arr =
[[  7  22  -2  13  -5   4   8   5 -17  -8  -9]
 [ -1  11  -9 -12  15  -4 -16 -12  14  -3   8]
 [  1 -20   3  11  -1 -10  -3 -24   2   8  -2]
 [-17  -8  15  20   1   0   4  -5 -13   9   9]
 [-14  20  -8  -9   0   9  -6   3   3  18   9]
 [  1  -3  20   5   0  10  22   0 -12 -10  -7]
 [-15  20   3  20   1  -2  -5   0  -2  12  -3]
 [-20 -10   8 -10 -13   8  -9   5  -6   8  15]
 [-19  -8   8 -10 -12   7  -7   6  -6   8  14]
 [ -8  -4  10 -19 -12  -2  17  16  -5  -5   1]
 [  1  -3  20   4   2  10  22   0 -11  -8  -6]
 [ 30   3   0  14   2   1  -6   6   2  -5  -7]
 [  0 -21  -7 -12   1  -3   3  12  11 -14 -12]
 [-20  -9   8 -11 -13   8  -8   5  -6   6  16]
 [ -4  -5  10 -21 -10  -2  17  17  -4  -4   2]]
The largest entry in the first row?
Answer: 22
The entry in the bottom-right corner: 2
The bottom-left entry -> -4
The entry directly above the centre entry -> -2
The top-left entry is 7
The second-last entry, reading row by row?
Answer: -4
The entry directly below the smallest entry?
Answer: -5
The 1st entry on the diagonal from the top-right corner is -9
The entry directly below the largest entry?
Answer: 0
The smallest entry in the last row?
Answer: -21
The third entry from the end, reading row by row?
Answer: -4
The last entry in the row that holds the smallest entry is -2
The 3rd entry on the main diagonal?
Answer: 3
The entry just right of -24?
Answer: 2
The entry directly above the largest entry -> 1
The 4th-last entry, reading row by row is 17
The entry just left of the centre entry -> -13
The smallest entry in the first row: -17
The largest entry in the first column?
Answer: 30
The largest entry in the last column?
Answer: 16
The smallest entry in the last column -> -12
The entry just left of the smallest entry?
Answer: -3
The top entry of the column that holds the smallest entry?
Answer: 5
The entry directly above the smallest entry?
Answer: -12
The fifth entry in reading order -> -5

m =
[[-13  12 -21 -23  13   6  -4  -7  -8 -18  -3  -6]
 [  3  -4   3  -6  15 -16  -2  14  -5 -14  15  13]
 [  5   8 -11  -1  -3  -3   8   0  11  -1  -3   3]
 [ 11  -2  11  -3  14  -4  26  -1  -6  10  28 -25]
 [  8 -10  14 -14  21  32 -23  -7  -8  -2   3   4]
 [ -2 -10   5  -3   9   5   5  -3   5   5   0  -1]
 [ -4  -9  -9  -4   4  10 -13  18  -9  16   6  21]
 [-23   1  16 -22  -5   4  -8 -14  -7  12  18   6]
 [ -6  -6  13  -2  22 -11 -21  11  -1   2 -19  10]
 [ -6   8 -13 -20 -11 -14  15   5   3   4  10   5]
 [ -1  11  -1  11  -7  -7  -5  -1  13  -6   0   1]]
Indices start at 1.
Which number is the entry at row 1, column 3? -21
The entry at row 1, column 1: -13
The entry in the top-right corner: -6
Which number is the entry in row 2 and column 1? 3
Which number is the maximum? 32
The entry at row 3, column 1 -> 5
Which number is the entry in row 1 and column 2? 12
The entry at row 2, column 2 is -4
The entry directly below the smallest entry is 4
Which number is the entry directly above the smallest entry? 3
Which number is the entry just left of the largest entry? 21
The top entry of the column that holds the largest entry -> 6
The entry in the bottom-right corner: 1
The entry just right of -22 is -5
The bottom-left entry is -1

Questions about the table below. Counting starts at 1.
1) Read off the entry in row 1 and column 3.
2) Read off the entry at row 1, column 1.
3) Read off the largest entry.
4) Read off the entry in the bottom-right corner.
5) Read off the entry at row 3, column 3.
6) Read off the entry directly above the largest entry.
7) Read off the entry in the top-right corner.
8) Read off the entry in row 1 and column 2.
[[-11 -14 -11 -33   5 -11 -30   2 -13 -12 -25  -4]
 [  1  10   0 -11  11  -1   1   2  12  -7 -24   8]
 [ -2 -13  -3   3  -3  -1 -12  -7 -10   4  10  -6]
 [  3   3   0   1   7   2  -1  -5   7   0  -8   4]
 [  0   8  -1 -11   9  -1   0   2   9  -6 -21   6]
 [ -6  -6  -4 -16  -3  -6 -10   6  -9  -6  -6  -3]
 [ 10  11   8  26   0   9  21  -5  13   9  15   4]
 [-12  -6  -6 -31  -5 -11 -14  15 -14 -13 -14  -4]
 [-13 -14 -10 -35   1 -12 -28   7 -16 -13 -23  -5]
 [  7   1   2  16   6   6   3 -13   9   7   3   3]
 [ -5   3  -1 -15  -3  -5   0  12  -4  -7  -8   0]
 [  8  10   7  21   2   8  18  -5  13   7  10   5]
 [ -3 -13  -4   0  -3  -1 -14  -6 -11   3   7  -6]
 [ -6   1  -2 -16  -3  -5  -2  11  -5  -7  -7  -1]
 [  7   1   4  22   1   7   8 -11   7  10  14   1]]
1) -11
2) -11
3) 26
4) 1
5) -3
6) -16
7) -4
8) -14

grid =
[[  3   4   3   3   0  24  -3  -3  -1  -4]
 [ -5 -10  -1   4   4  -6   6   3   6  11]
 [  2   4  -3  -2  -3 -11   2   6  -7  -8]
 [  8   4  -5  -8  -3  -7   9   3   8   1]
 [ -1  11   9  -3  15  12  -1  -5   6   5]
 [ -1   0   5   4  -6 -19  -6   5   4  12]
 [ 18  -8  -9   8 -18  11  -8   0  -9   2]
 [ -6   0  10  -4  13  13   4  -3   7  -2]
 [  0  -4   6 -12 -22 -35   7   0   8  -3]
 [  6  -5  -8   8  11  13  -9   5  -7  -1]
 [ -6  -2   5  -7  -8 -19   7  -6  11  -6]
 [  0  17  10  -5  -5 -18  13   0  -9  -3]]
Counting starts at 1.
The entry directly above the smallest entry: 13
The entry just left of the smallest entry: -22
Report the entry directly below the smallest entry.
Answer: 13
Report the entry at row 1, column 2.
Answer: 4
The entry just right of the smallest entry is 7
The bottom entry of the column that holds the smallest entry is -18
Report the top-left entry.
Answer: 3
Report the bottom-left entry.
Answer: 0
Report the entry just left of the largest entry.
Answer: 0
Report the entry at row 2, column 1.
Answer: -5
Report the largest entry.
Answer: 24
Report the entry in row 2 and column 3.
Answer: -1
Report the smallest entry.
Answer: -35
Report the entry in row 1 and column 3.
Answer: 3
Report the bottom-right entry.
Answer: -3
The entry in the top-right corner -> -4
Report the entry directly below the largest entry.
Answer: -6
The entry just right of the largest entry -> -3
Report the entry at row 3, column 1.
Answer: 2
The entry in row 3 and column 3: -3

9	10	-1	-13	6	-7	-11	-9	13	-6	4
10	10	5	4	4	6	4	-6	9	-5	-1
9	16	-6	5	6	-3	6	-3	13	7	-4
31	8	14	11	8	8	11	12	8	17	13
The entry in the bottom-left corner -> 31
Report the 1st entry in reading order.
9
Report the third-last entry, reading row by row.
8
The entry in the top-right corner is 4
The entry directly above 16: 10
The entry in the bottom-right corner: 13
The entry just right of the largest entry is 8
The 2nd smallest entry is -11
Report the 4th entry from the end, reading row by row.
12
The second-last entry, reading row by row is 17
The minimum -> -13
The bottom entry of the column that holds the smallest entry: 11
Report the 2nd entry on the diagonal from the top-right corner.
-5
Report the 5th entry from the end, reading row by row.
11
The largest entry in the first row is 13

Read these off the table that follows. Counting starts at 1.
1) Report the entry in the top-right corner.
2) Report the entry at row 1, column 3.
3) Report the entry in row 2 and column 1.
4) Report the entry in the bottom-left corner.
5) Report the entry in the top-left corner.
6) Report the bottom entry of the column that holds the smallest entry.
7) Report the smallest entry.
8) Report the entry at row 1, column 2.
[[  6  -1  14 -23   2 -24  -8   1  -7  -7  -2]
 [  6   6  13 -19 -12  -8  -8 -12  -6 -12   6]
 [  5 -12  12   2 -18   3  -3  -9  -3  -4  -9]
 [ -6  -6  -2  33  -4  24   9  -2  15  15 -14]
 [ -5   6 -12  -4  20 -14  -9  13  -6  -6   3]
 [ -3  -7   3  35 -14  36  17  -3  18  22  -8]
 [-14 -14  -7  16  19  10   2  10   2   2 -17]
 [-10   0 -10  15  18   5  -2  13  -1   3  -3]]
1) -2
2) 14
3) 6
4) -10
5) 6
6) 5
7) -24
8) -1
